Some points:
ndarray[-0.73 -0.26 -2.25 0.13 0.72 -0.51 0.48 -0.26 -0.87 0.65 1.82 0.87 0.44 1.61 -2.41 -0.54 -0.11 -0.21 0.67 -0.80 1.22 0.03 1.64 -0.49]
ndarray[0.31 0.03 -0.14 -0.33 -0.52 -1.09 0.94 -0.15 0.67 1.51 0.66 -1.39 1.41 -0.93 -0.32 0.57 1.83 -0.55 -0.59 -1.28 0.92 -0.29 -1.43 -2.09]
ndarray[0.53 1.22 0.98 -0.20 1.18 0.44 -0.17 -0.60 1.62 -0.59 0.39 1.14 -0.17 -0.46 -0.01 -0.80 0.18 0.88 -0.28 -0.27 -0.41 0.69 -0.12 -1.69]
ndarray[-0.10 2.15 0.76 -1.08 -1.38 0.78 0.78 1.89 -1.60 -1.48 0.13 -0.67 -2.14 0.09 0.61 0.90 -0.80 -0.19 0.95 -0.80 -1.51 0.81 -0.60 -0.71]
ndarray[-0.35 0.37 0.81 0.54 -0.53 -0.14 0.23 -0.95 0.02 -1.53 -0.80 -0.26 1.16 -0.31 -0.94 -0.48 -0.16 -0.48 -0.57 -0.63 -0.38 1.88 2.68 0.12]
ndarray[-0.70 0.85 -0.91 0.56 -1.29 0.24 0.21 -0.51 0.07 1.53 -0.20 0.73 0.26 -0.88 -0.05 -0.25 0.83 0.24 0.39 -0.87 -1.05 -1.84 1.13 1.55]
ndarray[-0.19 -1.12 -0.05 -0.05 0.06 1.02 0.49 -0.86 0.50 0.78 -0.64 -0.16 -1.54 0.25 -0.69 0.63 0.49 -0.39 0.13 1.35 -1.46 -0.21 0.33 -1.15]
ndarray[0.96 -0.22 1.64 1.76 0.62 -0.21 -0.33 -0.96 -0.62 -0.28 0.87 -0.29 -0.02 -0.77 0.16 -0.36 -0.97 0.58 0.72 0.77 0.79 0.60 -2.05 0.71]
ndarray[-1.13 -0.21 1.45 -1.69 -1.45 0.29 -0.30 1.69 0.39 0.78 0.68 -1.14 0.27 -0.82 1.76 0.39 -0.12 0.83 -0.56 0.71 0.66 0.86 0.92 -0.49]
ndarray[1.74 -0.33 -0.11 -0.11 -3.02 -0.48 -0.17 0.28 -0.42 0.25 -0.57 0.76 0.31 -0.20 -1.88 -0.98 -0.39 0.24 0.28 0.75 1.48 -1.00 0.65 0.32]
ndarray[-0.87 -0.79 -0.25 -1.07 1.56 -0.09 1.51 -0.62 0.48 0.31 1.16 -2.96 -0.71 0.35 0.30 0.07 0.33 -1.03 0.24 -0.10 -1.14 0.28 -0.21 1.71]
ndarray[1.26 0.96 1.56 -0.11 0.56 1.40 -0.72 -1.15 -1.08 0.16 0.31 -0.97 -0.06 2.17 0.70 -0.21 1.79 -1.69 1.28 0.04 0.78 -1.62 0.91 0.80]
ndarray[-0.69 -1.37 -0.27 0.59 -0.18 -0.31 0.59 -1.15 -0.49 -0.09 -0.97 1.44 -1.33 0.04 -0.14 0.25 -0.82 0.10 -1.62 0.65 1.06 -0.94 0.39 -0.83]
ndarray[-0.91 1.59 -1.28 0.95 0.35 0.35 0.64 -0.20 -0.13 1.37 -1.53 -0.74 -0.49 0.30 -1.23 -0.30 1.27 1.54 -1.35 0.81 -1.30 0.22 0.30 0.07]
ndarray[0.85 -0.02 1.68 0.38 0.68 0.53 -0.43 2.18 -0.71 0.97 0.78 1.13 -0.35 0.40 -0.49 -0.52 -2.31 -0.09 -1.22 -1.61 0.46 1.17 0.00 0.26]
ndarray[-1.09 0.81 0.59 1.92 -0.13 0.24 1.33 0.10 1.12 -1.64 0.55 0.03 0.42 -0.33 -0.62 0.87 0.36 -1.94 1.14 0.56 -0.11 0.75 -1.07 2.95]
ndarray[-0.01 1.31 0.09 -1.33 1.06 0.98 -0.23 -1.44 0.29 -0.04 0.85 -0.57 0.43 -2.33 -0.53 0.12 -1.10 -0.66 0.59 0.87 -1.26 -0.30 0.35 -0.77]
ndarray[1.12 -1.16 0.11 -2.37 -0.45 0.53 -0.17 -0.03 -0.76 -2.41 0.01 -1.04 1.14 0.28 0.21 0.18 -0.38 0.81 -2.07 0.66 -0.90 0.40 -1.51 -0.38]
ndarray[1.29 -0.27 -0.64 0.38 1.38 0.91 0.27 0.23 -1.06 -0.51 0.44 -1.76 -2.37 -0.59 0.55 0.18 -0.62 -1.21 -0.98 -0.38 0.98 -1.81 -0.20 -0.08]
ndarray[-2.57 -0.47 0.23 -0.31 0.24 -0.40 -0.49 0.36 -1.94 -0.69 -0.64 0.17 0.62 -0.33 1.54 0.35 1.07 -1.25 0.81 0.81 0.88 1.87 -2.03 -0.74]
ndarray[0.90 -0.50 -0.03 1.58 0.83 -0.96 -0.66 0.29 0.08 0.59 1.83 1.89 0.92 0.24 0.58 1.41 -0.95 -0.65 0.91 -0.49 0.23 -0.01 1.23 -0.25]
ndarray[0.10 0.40 -1.41 -1.84 0.22 0.03 -0.21 -0.09 -0.03 -0.56 1.63 1.56 0.14 -0.66 0.84 0.16 2.03 0.40 -1.57 0.66 1.90 -0.77 0.16 0.92]
ndarray[0.15 -0.15 0.96 -0.64 0.06 0.14 -0.16 1.02 -0.07 1.19 0.91 0.99 -0.36 0.24 0.94 -0.63 0.74 0.84 -0.69 0.75 -1.11 -0.54 1.85 1.45]
ndarray[-0.65 -0.45 0.29 -0.17 -0.08 0.76 0.63 1.30 1.22 -1.85 0.63 -0.08 0.04 0.24 0.48 0.97 0.54 2.02 1.17 -1.15 -0.66 -1.59 0.11 0.29]
ndarray[-1.18 -1.29 1.55 0.32 -0.10 -1.06 0.37 -0.88 -1.03 0.29 0.33 0.23 -0.78 0.40 -1.41 -2.49 -0.88 0.00 0.50 1.30 -0.61 -0.31 -2.04 -0.42]
ndarray[0.61 -0.55 0.29 -0.61 2.04 0.20 -0.38 3.78 0.18 0.31 -2.80 0.49 2.60 0.06 -0.11 -0.22 0.24 -0.64 -0.48 1.00 -0.21 -1.26 0.11 -0.52]
ndarray[-0.63 -0.28 -1.53 2.26 -2.02 0.34 -1.07 -0.41 1.49 1.06 1.31 0.88 0.43 0.23 0.87 -2.09 -0.63 -1.19 -0.49 -0.57 -1.27 -0.77 -0.70 0.57]
ndarray[1.09 -0.67 -1.77 0.81 0.01 1.41 -0.07 -0.14 -1.08 0.86 0.21 0.83 -0.02 -0.77 -0.73 -0.61 1.25 0.12 1.75 -0.56 -0.19 1.18 0.20 1.62]
ndarray[1.29 1.96 -1.09 -1.84 0.28 -1.15 0.65 -0.14 0.27 -0.31 -0.84 0.34 1.04 0.79 1.81 -0.41 -1.23 0.47 1.81 -0.52 1.18 0.03 0.22 0.51]
ndarray[0.64 0.64 -0.36 0.17 1.39 -2.24 -1.43 -1.44 1.01 -0.20 -0.60 -0.39 -2.40 -0.50 -2.80 1.74 -0.04 -1.18 -0.50 -0.44 -0.41 0.83 -0.34 -0.41]
ndarray[-0.58 0.39 -0.07 -1.22 -1.03 0.96 -1.70 -0.34 1.27 0.33 0.38 -0.42 0.62 1.61 0.46 0.65 -0.31 0.53 0.73 0.96 1.19 -0.22 -1.68 -0.54]
ndarray[-0.89 -0.37 -0.55 1.71 0.76 -0.16 -1.48 0.50 0.33 -0.44 -1.28 -2.13 -0.20 -0.21 0.03 0.51 -1.63 1.11 -0.19 -0.82 1.85 0.22 0.79 0.60]
ndarray[1.75 0.04 -1.20 2.91 -0.02 -0.95 0.26 0.58 1.50 -1.00 -0.91 -1.40 -1.02 0.96 1.09 -0.10 0.82 1.04 -0.56 1.53 -1.49 1.06 1.86 -1.16]
ndarray[-1.24 -0.83 0.07 -2.32 -0.43 -1.09 0.18 0.01 0.13 0.16 -1.20 1.16 -0.17 -0.95 -0.33 -2.01 1.65 0.10 0.35 -1.04 0.26 -0.81 -0.78 -1.75]
ndarray[-0.61 -0.56 0.45 -0.06 -0.27 -1.74 -0.53 -1.26 -1.38 0.32 -0.59 -0.63 1.68 -0.39 0.83 2.09 -0.94 1.73 -0.69 -0.80 -0.45 -0.70 -1.37 -1.25]
ndarray[0.55 -0.86 0.42 0.37 -1.11 1.03 1.15 -0.63 0.63 0.22 -2.34 2.35 0.23 1.14 0.91 0.96 -1.02 -0.25 0.00 -1.05 0.08 2.13 0.30 1.25]
There is one direction along which these points spread out most. Take the direction at right angles to it along which they spread out most. Go by this last direction. Where along it does each point below lie, from 0 to 99? The average is 50, and the first point in the table lies past the average. One standard deviation of the points above along it is 16.
ndarray[1.26 0.96 1.56 -0.11 0.56 1.40 -0.72 -1.15 -1.08 0.16 0.31 -0.97 -0.06 2.17 0.70 -0.21 1.79 -1.69 1.28 0.04 0.78 -1.62 0.91 0.80] 53
ndarray[-0.63 -0.28 -1.53 2.26 -2.02 0.34 -1.07 -0.41 1.49 1.06 1.31 0.88 0.43 0.23 0.87 -2.09 -0.63 -1.19 -0.49 -0.57 -1.27 -0.77 -0.70 0.57] 65
ndarray[-2.57 -0.47 0.23 -0.31 0.24 -0.40 -0.49 0.36 -1.94 -0.69 -0.64 0.17 0.62 -0.33 1.54 0.35 1.07 -1.25 0.81 0.81 0.88 1.87 -2.03 -0.74] 44
ndarray[0.10 0.40 -1.41 -1.84 0.22 0.03 -0.21 -0.09 -0.03 -0.56 1.63 1.56 0.14 -0.66 0.84 0.16 2.03 0.40 -1.57 0.66 1.90 -0.77 0.16 0.92] 73
ndarray[0.96 -0.22 1.64 1.76 0.62 -0.21 -0.33 -0.96 -0.62 -0.28 0.87 -0.29 -0.02 -0.77 0.16 -0.36 -0.97 0.58 0.72 0.77 0.79 0.60 -2.05 0.71] 33
ndarray[-0.91 1.59 -1.28 0.95 0.35 0.35 0.64 -0.20 -0.13 1.37 -1.53 -0.74 -0.49 0.30 -1.23 -0.30 1.27 1.54 -1.35 0.81 -1.30 0.22 0.30 0.07] 41
ndarray[-0.10 2.15 0.76 -1.08 -1.38 0.78 0.78 1.89 -1.60 -1.48 0.13 -0.67 -2.14 0.09 0.61 0.90 -0.80 -0.19 0.95 -0.80 -1.51 0.81 -0.60 -0.71] 35
ndarray[-0.01 1.31 0.09 -1.33 1.06 0.98 -0.23 -1.44 0.29 -0.04 0.85 -0.57 0.43 -2.33 -0.53 0.12 -1.10 -0.66 0.59 0.87 -1.26 -0.30 0.35 -0.77] 35
ndarray[0.53 1.22 0.98 -0.20 1.18 0.44 -0.17 -0.60 1.62 -0.59 0.39 1.14 -0.17 -0.46 -0.01 -0.80 0.18 0.88 -0.28 -0.27 -0.41 0.69 -0.12 -1.69] 47
ndarray[-0.69 -1.37 -0.27 0.59 -0.18 -0.31 0.59 -1.15 -0.49 -0.09 -0.97 1.44 -1.33 0.04 -0.14 0.25 -0.82 0.10 -1.62 0.65 1.06 -0.94 0.39 -0.83] 49
ndarray[-0.35 0.37 0.81 0.54 -0.53 -0.14 0.23 -0.95 0.02 -1.53 -0.80 -0.26 1.16 -0.31 -0.94 -0.48 -0.16 -0.48 -0.57 -0.63 -0.38 1.88 2.68 0.12] 47
